In the rows, 128 means zero.
R: rows in 4 groups, each row roughly a mix of its group's directions
R (96 x 10)
[[140 102 169  92 148 117 112  60 154 142]
 [115 133  97 137  80  71 131 172  96 114]
 [127 163 142 113 146 117  82  76 183 134]
 [152 121  78 170 101 184 156 118 115 122]
 [129 128 145  89 131 155 115  48 156 119]
 [131  98 118 184 137 139 179  76 113 118]
 [101 187  78 117 163 133 150 121  99 149]
 [172 181 126 122  94 183 147 142 111 143]
 [193  85 154 156 117 115 169 108 125 136]
 [120 162  79 162 138  82 115 133  77 139]
 [103 123 151 125 163  50  98 130 153 122]
 [126 110 144 122 202  92 130  83 123 152]
 [136 142 161  74 153 184 111 110 144 160]
 [ 60  97 100  84 108 135 108 126 133 154]
 [ 95  79 131 132 159  82 130 125 182 148]
 [117 137 123 152 192  65 114 137 122 155]
 [125 120 208 115 169 132 150 101 146 116]
 [117 122 158  72 157 100  75 123 164 123]
 [117  74 128 162 146  91 153 183 108 133]
 [133 200 120 114 160 120  96  83 129 146]
 [136 178 130 114 182 110 108  75 124 154]
 [137 113  75 181  94 139 168 119  96 118]
 [ 91 135 118  69 165 154 113  93 116 164]
 [114  88 125 160 157  59 125 128 163 141]
 [117 103  99 173 112 104 176  91  84 129]
 [ 89  83 127 125 140  84 111 162 181 126]
 [168 118 186 145 159 176 142  95 133 127]
 [129 118  82 178  83 105 157 146  98 103]
 [ 99 175  83 105 124 172 149 125  88 143]
 [137 130  48 166  91 134 120 148 117 126]
 [113 105 110 159  96 115 141 205 108 113]
 [139 167 111 128  96 191 154 129  81 120]
 [139 135  95 150  66 130 149 177  99 100]
 [119  80 140  97 133  72 110  98 172 139]
 [ 86 125 145  68 164 161 118 114 133 167]
 [156 153 146  96  95 186 126  84 156 126]
 [ 76 151  74 126 166 162 114 153 108 135]
 [ 98  88 138  92 122  72 108 128 177 140]
 [153 175 184 132 124 171 115  92 127 103]
 [ 93 108 125 128  83 120  89 135 183  88]
 [ 77 130  75 107 111  90 114 173 130 135]
 [157 160 116 184 164 122 187 124 125 129]
 [ 85 137  94 153 118  81  93 173 126 104]
 [ 77 109  98 118 118  81 109 177 159 127]
 [ 79 159  88 123 104 119 117 192 122 119]
 [125  68 166 136 141  96 128 145 186 127]
 [119 119 108 161 166  72  90 129 173 115]
 [138 178 119 134 198 120 170 118 147 134]
 [124 143 144 129 114 118  80 118 210 122]
 [ 92 122  54 140 123  93 122 169 119 128]
 [148 127 162  91  88 198 126 128 126 107]
 [128 122  61 165  81 118 146 139  92 125]
 [140 134 158 110  85 176 178 141  88 117]
 [155 148 128 132  75 185 136 134  80 111]
 [117  92 148 127 168  71 112 125 182 133]
 [133 199  97 117 144 135 124 110  74 140]
 [178 101  93 148 131 100 141  71 101 135]
 [116  48 145 150 139 103 154 161 134 126]
 [109  75 129 164 132  85 132 187 136 123]
 [130 140 155 116 133 122  87  89 203 130]
 [148 124 145 188 105 110 132 174 157  85]
 [ 76 138 111  63 152 142 109 114 121 164]
 [134 126 165 124 188 136  98 111 188 122]
 [122  97 199 111 145 129 118 121 184 128]
 [104 127 171  97 174  78  97 114 152 143]
 [106  92 100 109 131  60  99 105 160 131]
 [131 107  67 186 115 132 156  98 105 131]
 [148 142  92 122  74 184 147 150  95 136]
 [113 109  73 173 107  83 147 111  93 132]
 [130 194 115 106 157 128 106  72 111 143]
 [ 95  97 123 107 128  70  65 130 136 136]
 [121 134  52 134 101  76 120 129 104 122]
 [108 115 155  59 147 136 122  88 136 169]
 [105  75 157  89 101 168 132 125 172 132]
 [ 57 131  97  97 156 135 105 165 139 144]
 [106 158 112 134 188  74 100 104 113 142]
 [133  63 163 148 128  89 120 132 177 126]
 [171 125 179 140 150 185 156 104 115 137]
 [151 122 150 101  80 192 139 101 156 115]
 [115  74 160 121 138 111 112  98 192 119]
 [131  97 180 160 141 147 145 179 170 117]
 [113 145  85 168 163  64 129 129 110 146]
 [129 116  92 170 168 100  89 118 180 120]
 [121 114 116 121 180 114 160 104  58 142]
 [ 94  98 121 127 170  69 120 124 173 149]
 [ 93 122 128 114 155  49  99 113 126 152]
 [149 123 122 146 185 184 138  85 102 138]
 [129 167 124 118 199  75 113 122 144 131]
 [ 98 114 103 143 155  52 104 105 129 146]
 [ 94 161  74 143 173  97 153 124 117 157]
 [136 195 111 109 154 175 166 121 108 127]
 [ 96 145 120  84 186  88 104 119 158 143]
 [ 94 119 102 117 138  66 114  98  97 172]
 [136 148 104 124  66 174 145 162  95 109]
 [ 87 125  82 137 118 113 136 204 127 133]
 [152 121 146 129  68 193 141 133 104 110]]
the one row of each list that fits no group (the others fit one group, some only roughly)
  Z_568: [ 79 156 140  71 154 170 109 121 126 153]
  Z_194: [140 131 155  96 140 201 146  92 121 156]
  Z_111: [115 121  57 147  84 107 128 128  86 146]
  Z_538: [140  69 164 106 152 152 158  79 131 135]
  Z_932: [121 111 197 122 163 161 110 118 172 116]
  Z_609: [191 115 138 184 133 123 149  91 121 103]
  Z_857: [125 130 160  88 181  97 100 116 178 126]
  Z_732: [ 84 109  68 103 120  79 120 156 131 141]
  Z_174: [149 202 107 119 100 168 124 136  97 131]
  Z_933: [131 161  53 122  92 145 148 144  98 121]
  Z_972: [139 115  81 195 102 120 149 144 126  90]
  Z_595: [158 124 165  98 152 153 129  56 122 150]
  Z_368: [ 91 161  77  86 134 149 130 135  85 156]
  Z_122: [121 127 164  86 162 159 134  74 119 169]
 | Z_933
  Z_79: [105 122  95 122  63 157 130 154 104  84]
  Z_810: [104 128  92 128 111  50  97 152 117 138]
  Z_723: [143 154 129  89  77 183 134 163 104 130]
  Z_546: [150  88 176 125 150 129 130 100 191 145]
  Z_654: [ 94 115 145 111 169  86 103 107 185 143]
  Z_98: [137 122 150 101 180 129 131  53 131 146]
  Z_576: [126 115  66 154 108 150 151  91  88 159]
  Z_40: [ 78 122 119 134 119 110 107 198 164 114]
  Z_275: [112  70 144 118 124 107 154 184 159 157]
  Z_412: [173 121 143 165 125  91 114  68 136  95]
  Z_945: [120 137 185  67 154 150 126 105 121 161]
  Z_896: [129 150 118 165  80 107 134 194 132  97]
 | Z_654
  Z_80: [114 147  96 159 122  69 145 138  70 116]
  Z_927: [130 132 151 137 181  81  97 117 175 161]
  Z_155: [121 111 164 140 191 110 123  76 160 135]
  Z_411: [143  61 160 166  94 132 150 133 160 123]
  Z_903: [113 134 188  74 169 107 108 117 142 145]
  Z_572: [ 97 182  94  71 156 142 116 118 114 143]
  Z_950: [118 170 140  93 140 152  98  58 114 121]
  Z_94: [142  95 150 148  79 143 126 172 183 116]
  Z_437: [143 135 105 147  79 123 119 196 132  87]
  Z_775: [139 159  87 158  82  82 127 163 115 101]
  Z_282: [ 87  90  85 140 163 137 133 185 138 142]
  Z_53: [108 124 140  89 167 121 111  72 120 181]
  Z_673: [121 124  88 162  83  82 144 163  97 105]
  Z_173: [156 187 144 111  93 164 140 108  82 127]
 | Z_80
  Z_811: [136  83 141 164 105 121 145 201 142 129]
  Z_356: [ 72 146 109 127 124 134 125 206 137 126]
  Z_178: [ 82 138 174  77 152 154 100 119 155 143]
  Z_774: [132 159 149  64 115 189 109 127 121 115]
  Z_519: [144 129 132 152  80 157 186 141  88 101]
  Z_229: [147 109 104 175 120 180 174  92 113 119]
  Z_238: [114 200  99 111 129 125  84  91 117 120]
  Z_824: [162 156  91 126 123 154 143  82  68 137]
  Z_769: [151 129 103 168  81 158 157 166 116  88]
  Z_277: [130 182 102 119 125 184 167 122  88 131]
  Z_715: [174 144 112 190 106 113 162 116 115  92]
  Z_116: [159 141 139 151  94 169 165 167 123  80]
  Z_679: [125 125  71 170  89  89 128 164 114 107]
 | Z_715
  Z_587: [107 112  97 112  87 158 157 130  68  96]
  Z_858: [117 142 160 106 179 187 112  88 131 140]
  Z_75: [ 62  97 107  93 113 105  87 131 132 152]
  Z_137: [128 138  66 146  76 104 119 170 105 125]
  Z_163: [127  78 129 148 113  79 144 176 172 130]
  Z_704: [ 91 136  93 135 134  63 106 171 120 153]
  Z_225: [101 148  82 148 138  90 123 162  69 125]
  Z_141: [138 114 131 157 140  52  76 133 114 125]
  Z_86: [115 122  84 167 122  62 104 154 135 104]
  Z_295: [130 141  75 128  68 119 121 173  95 129]
  Z_870: [108 103 104 155 170  71  99  94 149 141]
  Z_899: [139 184 142  68 147 167 105 116 116 112]
  Z_702: [ 82 177 107  74 131 142 103 112 101 146]
  Z_300: [122  78 156 112 178 113 138  70 138 136]
 | Z_704
  Z_662: [160 204 111 133 150 140 137 126  84 115]
  Z_885: [117 126 118 130  88 203 174 138 111 129]
  Z_607: [146 139 126 127  69 166 145 182 114  94]
  Z_661: [139 115 193 142  97 116 135 169 173 109]
  Z_485: [144 105  66 163 104  80 145 154 113 125]
  Z_308: [139 150  63 164 117  94 114 101  95 106]
  Z_849: [165 133 171 109 144 164 133  85 173 158]
  Z_315: [130  63 143 178  88 135 156 143 146 125]
  Z_488: [111  99  85  96 144  77 112  83 123 154]
  Z_707: [104 162 111 106 174 103 100  67 113 129]
  Z_28: [110 117 149 117 191  76 127 103 164 145]
  Z_656: [132 115 158 122 170 178 145  67 137 151]
  Z_65: [171 174 171  92 163 149 118 121 147 102]
  Z_813: [113  99 114 157 146 124 163  60  97 155]
  Z_801: [143 124 143 122 100 195 182 119  95 128]
 | Z_28
  Z_363: [139 123  61 178 127  87 129 145 107 110]
  Z_745: [ 72 140 124  58 129 118 102 126 136 158]
  Z_3: [119 144 204  96 129 167 122 125 163 127]
  Z_431: [ 60  94 107 107 149 102 127 126 163 157]
  Z_92: [100 126 132 143 144  74  79 127 186 123]
  Z_198: [126  87 136 126 152  82  95 105 189 141]
  Z_724: [109 106 171 133 149 104  92 119 193 102]
  Z_625: [156 138 131 100 117 184 169  92  83 133]
  Z_878: [154 119 150  91 104 188 156  80 128 120]
  Z_853: [ 93 140  89 124 155  63  89 130 119 148]
 | Z_198
  Z_483: [120 144 119  90  84 199 133 127  96 125]
  Z_18: [165 189 108 171 119 146 163 134  96 129]
  Z_333: [188  89 115 178 113 110 165 121 115 125]
  Z_361: [ 91 123 147  56 139 169 130 125 163 136]
  Z_207: [126 132  63 178 110  98 129 158 114  98]
  Z_311: [109 163  91 135 175  94 122 113  71 136]
  Z_2: [127 124 202 135 112 120 112 141 181  97]
  Z_90: [128 108 187 132 161 142 166  70 129 131]
  Z_785: [133 125 170 100 151 186 152  81 118 154]
  Z_967: [128 172 113 101 118 197 158 120  92 127]
  Z_353: [171 107 152 193 146  95 159 130 150 119]
  Z_549: [134 146 135  97 153 155 114  47 109 139]
 | Z_18
  Z_701: [114 143  85 167  81 123 135 186 110 113]
  Z_475: [140 161  92 171 101 144 141 133  62 126]
  Z_620: [126 192  91 147 133 114 120 159  74 131]
  Z_274: [166 147 199 156 116 164 136 118 142 105]
  Z_548: [176 167 153 162 124 173 137 102 102 100]
  Z_960: [118 135 103 137 151  65  74 148 163 125]
  Z_154: [159 146  69 166 108 105 138 114  79 119]
  Z_260: [126 144 127  98 172 132 132  52  99 140]
  Z_622: [140 174 117 134  78 154 153 175  88 126]
  Z_787: [136 103 119 148 144 125 170 183  69 145]
  Z_514: [115 111 186  88 162 154 119  94 161 148]
 | Z_701
  Z_399: [ 94 151 107 121  96 132 139 208 115 132]
  Z_570: [ 70 125 107 106  97 136 106 184 154 113]
  Z_396: [108 137  93 115 142  68  71 129 141 158]
  Z_906: [189 138 141 177  94 147 147 134  95 105]
  Z_502: [150 163 155 101 109 120 101  54 123 114]
  Z_752: [145 109  84 190  99 146 163 133 127  95]
  Z_558: [141 109 113 200 130  66 127 139 118 132]
  Z_61: [128 144 177  56 124 165 125 131 117 152]
  Z_393: [ 99  55 136 142 105 109 131 163 152  98]
  Z_457: [133 148 163 113 100 107 120 196 142  84]
 | Z_570
  Z_577: [152 118 170 122 122 140 110 107 208 139]
  Z_22: [ 86 149  77 137 118 130 130 197 113 125]
  Z_48: [103 179 117  62 149 152  96 124 114 129]
  Z_147: [101 126 170  81 143 175  86 105 147 140]
  Z_786: [135 143 172  77 146 191 127 108 135 148]
  Z_169: [132 125 149 108 170 145 100  50 138 125]
  Z_904: [ 98 139 111 157 152  61  88 159 144 127]
  Z_501: [117 140  87 133 111 138 150 158  50 115]
  Z_346: [131  75 130 139 129  62 113 118 174 116]
  Z_929: [159 119  92 190 126 169 162 112 131 102]
  Z_832: [107 133 146  77 164  95  88 103 131 172]
  Z_430: [114  54 158 123 119 115 127 132 184 135]
  Z_729: [104 153 179 122 144 156  89 115 179 100]
  Z_613: [140 108 178 155 166 157 163  89 151 104]
  Z_978: [116 111 109 143 183 119 115  61 136 162]
 | Z_147
  Z_27: [155 101 127 197 109  74 120 135 111 122]
  Z_190: [128 154  57 161 106 106 120 139  89 106]
  Z_107: [198 114 142 172 135 148 156  98 107 120]
  Z_961: [115 156  86 142 103 171 139 150  65 128]
  Z_214: [119  46 163 135 141 115 141 115 161 117]
  Z_907: [129 198 103 153 134  97  95 168 127 143]
  Z_772: [106 130 153  77 173 112  98 102 142 174]
  Z_195: [170 155 117 180  98 148 150 135  78 111]
  Z_814: [128 122  97 164  94  76 121 177 133  92]
  Z_923: [152 145 137 134  85 151 136 194 137  81]
  Z_316: [149  94 165 136  93 146 128 153 196 127]
  Z_281: [103 126  76 119 142  78  82 114 130 168]
  Z_306: [ 95 133  95 127 104 190 180 131 111 145]
  Z_343: [101 152  87 157 136  83 113 176  90 120]
  Z_16: [150 134 112 159  86 124 131 184 143  72]
 | Z_961
  Z_910: [115 162  95 105 145 141 137  89  57 122]
  Z_647: [167  90 151 195 127  92 148 133 142 120]
  Z_359: [123 173 109 113 179 110 121  81  85 143]
  Z_60: [116 140 132  70  93 145 136 135  70 165]
  Z_889: [161 149 130 180 102 145 157  77  95 112]
  Z_152: [113  51 152 141 101 103 110 133 164 131]
  Z_937: [114 104  71 167 138  78 103 100 136 145]
  Z_977: [169 113 149 122 149 112 111  47 138 129]
  Z_735: [147 150  65 176 106 113 137 139  90 107]
  Z_991: [103 100 155 151 165  78 157  79 117 133]
  Z_372: [109 173  96 159 149  79 103 167 103 137]
  Z_646: [149 121 178  96 151 165 129  68 134 147]
  Z_421: [109 110 159 136 188  97 132  71 139 145]
  Z_246: [151  92 165  99 128 165 150  69 154 129]
 | Z_889
  Z_340: [ 96 142 125  55 134 183 134 119 137 139]
  Z_850: [143 193 126  93 136 184 140 123  99 118]
  Z_241: [127  86 161 149 121 100 111 149 200 126]
  Z_456: [111 163  92 159 113  96 110 195 119 123]
  Z_872: [137 144 103 150  92 109 119 197 143  86]
  Z_270: [140 138 201  99 158 155 127 134 165 106]
  Z_401: [169 107 163 131  69 163 138 101 116  98]
  Z_830: [135 124 164 123 101 167 190 108  83 126]
  Z_394: [139 123 133 148  89 162 194 115  83 111]
  Z_371: [109 193  88 143 110 111  85 157 116 118]
 | Z_401
  Z_248: [170 108  82 150  94  78 152 113 101 127]
  Z_708: [120 189  97 148 155  87 100 155 103 140]
  Z_800: [131 131 163 131  97  80  92 117 179  90]
  Z_181: [179  96 170 184 112 107 128 139 139 107]
  Z_856: [ 64 115  94  99 149  98  91 137 159 127]
  Z_760: [109  66 140 139 139  74 103 131 169 140]
  Z_499: [112 105 143 105 168  69  88 125 169 135]
  Z_645: [161 150  73 147 115 122 139  90  72 122]
  Z_688: [148 131 127 158 121 129 164 186  66 119]
  Z_842: [121 194 109  83 146 173 132 121 100 128]
  Z_897: [166  84 123 186 112  91 150 149 140 106]
  Z_601: [119 131  64 145  98 107 148 183 102 134]
  Z_621: [135 160 174 123 105 172 159 183 116 140]
 | Z_688
  Z_988: [155 152 125 102  78 183 139 173 113 118]
  Z_603: [143 157 140  74 114 194 120 155 124 149]
  Z_819: [183 149 108 159 121 147 146  86  78 117]
  Z_855: [127 135  82 155 100  83 102 181 135 103]
  Z_478: [124 131 197 124 130 171 155  98 162 102]
  Z_118: [109 146 102 165 127  81 102 193 127 128]
  Z_425: [151  90 182 102  88 171 120 130 148 105]
  Z_651: [134 135  72 158 110  94  93 175 151 111]
  Z_768: [121  93 192 118 137 118 118 144 191 125]
  Z_236: [138 124 139 124 115 189 178  91  90 150]
  Z_379: [ 88 131 128 140 112 142 132 214 146 125]
  Z_102: [142 169  97  93 100 143 146 110  70 157]
  Z_37: [133 131  76 168 103  89 107 175 140 101]
  Z_8: [121 144 122 132  87  73 112 190 126  98]
  Z_161: [139 121 190 129 178 150 131 107 175 109]
 | Z_478
  Z_204: [110 119 110 162  99  56 144 151 102 102]
  Z_162: [121 148 136 148 171  74  87 138 174 149]
  Z_189: [ 91 131 110 160 159  62 120 154 154 151]
  Z_444: [131 141  88 156 105 105  98 184 156  91]
  Z_228: [101 167 102  97 154 118 101  63 112 120]
  Z_369: [ 83  88 138  72 129 117  89 118 164 138]
  Z_526: [109 188  98  94  97 158 115 123  86 130]
  Z_143: [128 132  91 176 102 110 141 195 122 104]
  Z_633: [160 110 170 146 171 102 123 121 181 160]
  Z_310: [109 117 141 129  96 122  87 132 206 106]
  Z_755: [151  79 138 199 104 105 152 138 136 124]
 | Z_189
